rotation steps, each row followed by its count of steps:
The counts run from 0 to 264.
[168 145 141  95 104 145  98 123 169  81 116 122 146 113 100  78 117 115
 115 148 161 120 193 107 131 148 135 164 151 146 116 154 152 138 133 146
 119 117 115 131 163 137 163 165 158 145 128 138 101 158 111 191  95] | 245
[128  99 153 131 162 143 148 111 131 139 111  92 163 141 153 153  86 126
  85  95 111  97 175 131 189 124 126 100 184 139  94 150  93 138 108 172
 148 134  89 120 150 124 142  83 148 164 135  90 153 113 130 150 147] | 165
[143 113 134 111 143 106 129 140 140 149 122 156 130 114 109 105 158 125
 153 141 129 157 164 135 124  60 145 159 104 145 110 123  82 116 153 103
 136 230 150 100 114 118 147 121 132 133 135 111 141 150  96  72 131] | 186
[161 140 139 103 103 124 133  69  84  82 116 119 147 103  96 195  99 169
 164 116 107  97  99 117 105  90 118 106 139  92  91 144  96 142 118  88
 125  79 115 110 129 150 127 145 136 156 104 174 120 159 126  93 142] | 135
[136  85 101 146 146 131 162 103 124 151  95 146 121 143 123 176 136 160
 143 157 103  97 115 130 122 141 132 106 125 139 114 126  75 125 118 120
 102 124  92  94 107  90  88 165  76 115 132 146  89 149 183  92 171] | 130
[138 142 134  72 140 106 104 107 157 108  91  95 141 113 150 119  81 132
  96 138 187 100 118 121 110 151 169 189 177 145  96 132 135 161 154  95
 127  62 136 143 107 136 109 161 109 147 142 108 133 120 144 132 120] | 52
[171  99 108 110 117  94 157 121 157 126 109 103 178 188  98 116 145 141
 113 135 150 163 147 129 144 112 148 165 129 141 135 101  69 126 141 109
 141 176 144 126 127 115  58 128  69 136 123 118 147 153 101 130 135] | 188
[104 152 124 139 123 113 150 195 153 127 128 140  79 119 171 146 103 106
 128 115 146 135 116 108 132 157 116 147 158 111 138 156 183 139 122 163
 128  72 131 111 134 133 146 129 169 146 153 179 124 114 154 114 159] | 257
[185 133 125  84 128  82 135 164 122 107  89 121 143 151 111 101 168 114
 101 115 156 137 115 156 138 147 137 187 134 111 101 128 125 139 157 114
 145 136 143 129 103 180 128  96 136 200 133 121 155 118  65 121 144] | 191
[138 116 109 165 114 153  85 113 133 158 133 144 105 154 155 175 149 122
 149 153 100 110 126 102  95 142 124  91 101 126 159  75 113 116 167  95
 137 126 111 154 142  92 125 135 142  86  69 126  80 185 146 142 120] | 123
[ 88  87 162 162 137 130 145  98 172 150 126 127 136 136 139 140 104 136
 140 108 116  94  95 133 100 141  97 152 140 117 180 137 149 123 107 129
  90 172  85 138  96 104 114 124  97 148 121 147 109  65 144 162 125] | 149
[114  84 126 132 135 182 148 108 157 132 175 102 163 155 120 131 140  98
  72 106 111 126 164  71 125  81 123  77 130 140 131 113  97 135 126 120
 164 164 105 175 120 117 136 106 149 127 125 111 172 144 112 124 149] | 169
[111 162 154 137 137 175 129 131 110 102 107  95 167 139 163 111 107 139
 132 116 103  92 171 117 138 129 141 136 132 101  98 163 105 140 129 169
 108 146 113 110 134 117 164 131 163 162 152 135 123 154  43 168 143] | 163
[144  97 155 152 125  87 156 128 192 133 135 172 138 131 103 166 180 120
 145 121 119 129 127 160 142 111  99 148 130  98 147  88 156 114 141 120
 145 194 131 135 134 138 103  41 126 136 128 101 127 110 156 138  97] | 10
[160 115 150 127  83 134 108 193 147 127 139 127 124 135  74  94 173 139
 101 139 128 156 141 148 123 126 110 158  86 127 171 118 174 115 128 109
 172 157 135 179 108 160 120  90 138 157 106 141 111  87 116 122 117] | 12
[102 164 111 114 149 107 124 155 161  81 138 113 116 143 154 124 169 148
 136 123  90 137 139 169 116 144 133 143  95 105  96 160 113 161  73 160
 126 161 132 165 121 147 108  78 151 131 150  84 100 105 189  77 135] | 28
[137  66 136  97 119 125 169  66 137 134 132 137 146 139  93 141 134 119
 129 139 130  74 116 159 151 132  93  88 134 138  96 145  72 123 114 118
 112 121  85  96 116 116 152 136  93 141 119 126 121 149 158  95 100] | 138
[127 104 152 112 103 142 119  56 180 109 141 144 140 113 104 120 117 132
 117 151 149 120 187 123 152 107 126 155 142 165 101  99 124 112 145 114
 126 166 117 130 154 101 135 166 125 120 151  85 143 147 173 141  80] | 57
[109 140 114 140 138  86 135 126 163  91 160 115 109 123  94 106 147  71
 155 114 131 171 145  97  86 100 143  81  97  90 130 155 143  86 102 116
 131 118 113 156 144 163  88 134 131 148 192 164 130 115  87 134 157] | 86
[131 125 113 135 150 106 146 130 161 100 164 101 141 154 116 115 144  52
 131 106 144 120 116  77  91  88 149  73 112  97 112 147 158 102 121  97
 127  92 115 159 148 166 110 123 129 127 167 145 151 153  93 142 116] | 87
[171 152 129 159 112 165  68 123  70 114 104 146 117 127  92 161 125 137
 140 119 128 133 150 150 164 168 131  88 141 133 140  97 138 118 160 144
 156  77 111 154 153 153 126 128 139 135 111 133 117 153 116 190 137] | 116
[143 157 114 136 123 144 115 148 115  98 127 106 138 159 183 152 147 132
  94 112  93 113  60 128  95 125 163 190 127 100 119 102 151 117 135 102
 164 115 191 138 120 119  91 115 145 101 110 107  86 130 148 141 143] | 208
[154  92 129 154 128  83 182 156 164 128 106 157 145 135  81 143 177 140
 141 134 136 132 142 161 166 137 103 161 150 112 146 116 147 125 128 147
 120 163  99 130 120 149 100  59 100 145 144 127 131 103 137 125  96] | 9
[100  97 140  86 131 140  90  94 150 169 133 137  88  57 125 137  99 137
 122 154 144 144 109 123 109  97 138 145 142 161 151  93 137 145 108  92
 156 150 141 125 127 139 162 131 120  96 103 106 120 102 198 111 102] | 232
[104 170 148 109 137 132  94 103 119 143 126 112 120  91 155 143  86 167
 142 189 140  83 106  93 102 116 136 131 123 120 168  82 138 153 134 105
 136  96 136 147 132 156 143  93 156  86 124 105 103 156 116 145  64] | 42
[165 115 141 179  93 125 131 115 119 105 120 149 154 132  65 146 161 136
 117 128 109 141 131 123 163 108 121 175 133 128 164  86 136  78 127 107
 173 175 135 151 157 128  95  91 123 126 124 107 120 126 106 178  99] | 197
[106  96 128 129 130 104 151 107 153 142 116 114 107 117 120 141 131  79
 114 112 118 138 168 150 158  97 154  59 145 115 114 129 104  57 109 101
 156 115 141 106 180 138  98 121 136 141 179 102 132 119 154 136 152] | 84
[ 82 132 145 127 144 136 125 121 145 122 137 132 122 120 132 143 124 120
 146  99 107 142 175 121 143  94 105 105 123 114 137 158 120 159 111 161
 131 210  87 157 131 135 160  97 184 162 149 132 126  92 100 113 172] | 167
[136 146 143 163 161  94 140 142  95 161 109 117 129 130 151 151 104 118
 164  89 152 147  88 155 148 155 141 122 142 130 130 119 164 103 138 133
 106  65 148  99 131 122  86  98  52  97 116 135 170 122 106 164 113] | 99
[106 159 147  81 122 126  93 145 100 148 106  97  96  82 140 120  85 165
 128 191 177 104 109 101 116 143 133 128 127 144 150 122 149 165 117 113
 140  82 114 157 113 173 150 105 146 112 112 114 101 135 123 104  77] | 43
[123 142 145 116  80 120  93  63 159  93 120 148 136 114  86 110 113 155
 151 157 157 150 198 123 147 113 129 159 142 154 140 116 134 122 128 119
 129 158 110 151 185 123 113 173 152 145 134 122 127 133 151 162  94] | 58
[145 157 123 102  72 109 121 185 136 132 117  77 116 126 145 122  76 147
 131 130 148 167 170 113 133 123 136  88 112 130 153 164 119 113  99 103
 164  63 165  89 173 149 102 134 157 145 103 154 118 146 111 119 134] | 264
[161 114 129 127 155 146  85 108 121 129 142 160 120 136 103 138 173  99
 114  81 100 159 126 192 156 151 124  87 129 136  53 120  93 121 148 144
 142 130 130 141 116 125 136 137 103 124 120  95 169 122 177 130 148] | 111
[142 149 154  88  79 133  96  85 141  86 165 132 150 121 123 115 113 103
 100 119 170 120 132 117 147 140 101 149 159 133  99 113 164 123 167 102
 151 101 152 130 151 146 173 159 178 152  88 100 188 146 140 142  86] | 61
[ 82 148 103 141  78 159 128 110 167 106 179 173 115 129 109 106 147 107
 138 150 136 164 178  91 136 138  94 144 116 128 169 102 163 116 125 145
 116 149 153 115 165  96 139 159 173 114 145 174 128 133 143 162 136] | 252
[132 143 143 104 146 163 136  86  80 128 132 121 126  70 101 138 102 143
 106 178 147  91  85  83 153 103 138 137 152 153 150 101 152 139 115 124
 149  81 120 110 131 147 148  99 114  79 142 120 135 159 125 148  62] | 228
[112 192  96 132 124 136 143 106 114  67 151 103 154 173 145  90 157 148
 120 165 123 101 134 114 106 157 129 119  99  95 132 125 105 169 100 157
 107 108 125 176 130 153  87 110 131 115 157 115 109 155 110 162 108] | 32
[126 145 108 107 147 142 127 119 172  94 169 110 138 159 132 119 190 118
  84 126  81 114 133 146  98 113 145 112  88 122  81 120  99 146  94 128
 139 156 143 180 118 137 117  98 140 105 140  67 109 121 200  95 118] | 29
[155 133 125 154 163 126 105 154 115 117 111 161 102 146 140 186 149  94
 150  93 122 117  95 128 116 186 113 103 164 120  92 127 160 166 161 173
 127  83  70 166 108 149 151  92 140 133 108 144 127 126 157 128 138] | 118
[180 106 124  98 101 131 124 116 159 125 118 117 140 127  76 124 146 123
 110 112 130 151 167 157 124  82 155 149 119  96 124  68  86 119 164  74
 170 137 180 114 137 156 106 105 133 156 140 113 134 110  94 138 153] | 3
[136 147 143 135  96 151 109 189 116  92 133 126  93 121 155 111  99 106
  95 123 157 122 134  81 119 135 129 152 131 152 139 154 201  89 141 130
 150  85 132 134 139 126 163 176 189 145 139 173 136 129 126 124 137] | 70
[113 126 131  83 114 128 116 149 186 113 150 169  97 118 144 112 148  80
 110 128 148 145 172 134 144 160  90 135 145 140 116 150 166 162 121 161
 124 135 128 127 136 149 189 133 200 163 123 135 144 114 172 112 116] | 249
[ 85 158 100 111 135 146 105  75 106  84 149 144  91  80  86 114 126 135
 143 169 121 140  99  83 103  98 137 135 104  99 174 104 144 163  98 122
 139 122 128 158 118 173 112 123 135  91 165 138 101 100 120 150 134] | 225
[ 90  99  95 108 163 124 120  75 143 141 128 127 105 109 106 117 157 100
  85 149 131 111  93 132 125 142 123 102 133 120 154  87 106 148  94 127
 137 115 115 153 120 165 105 104 124 118 162  69 120  97 182 152 121] | 223
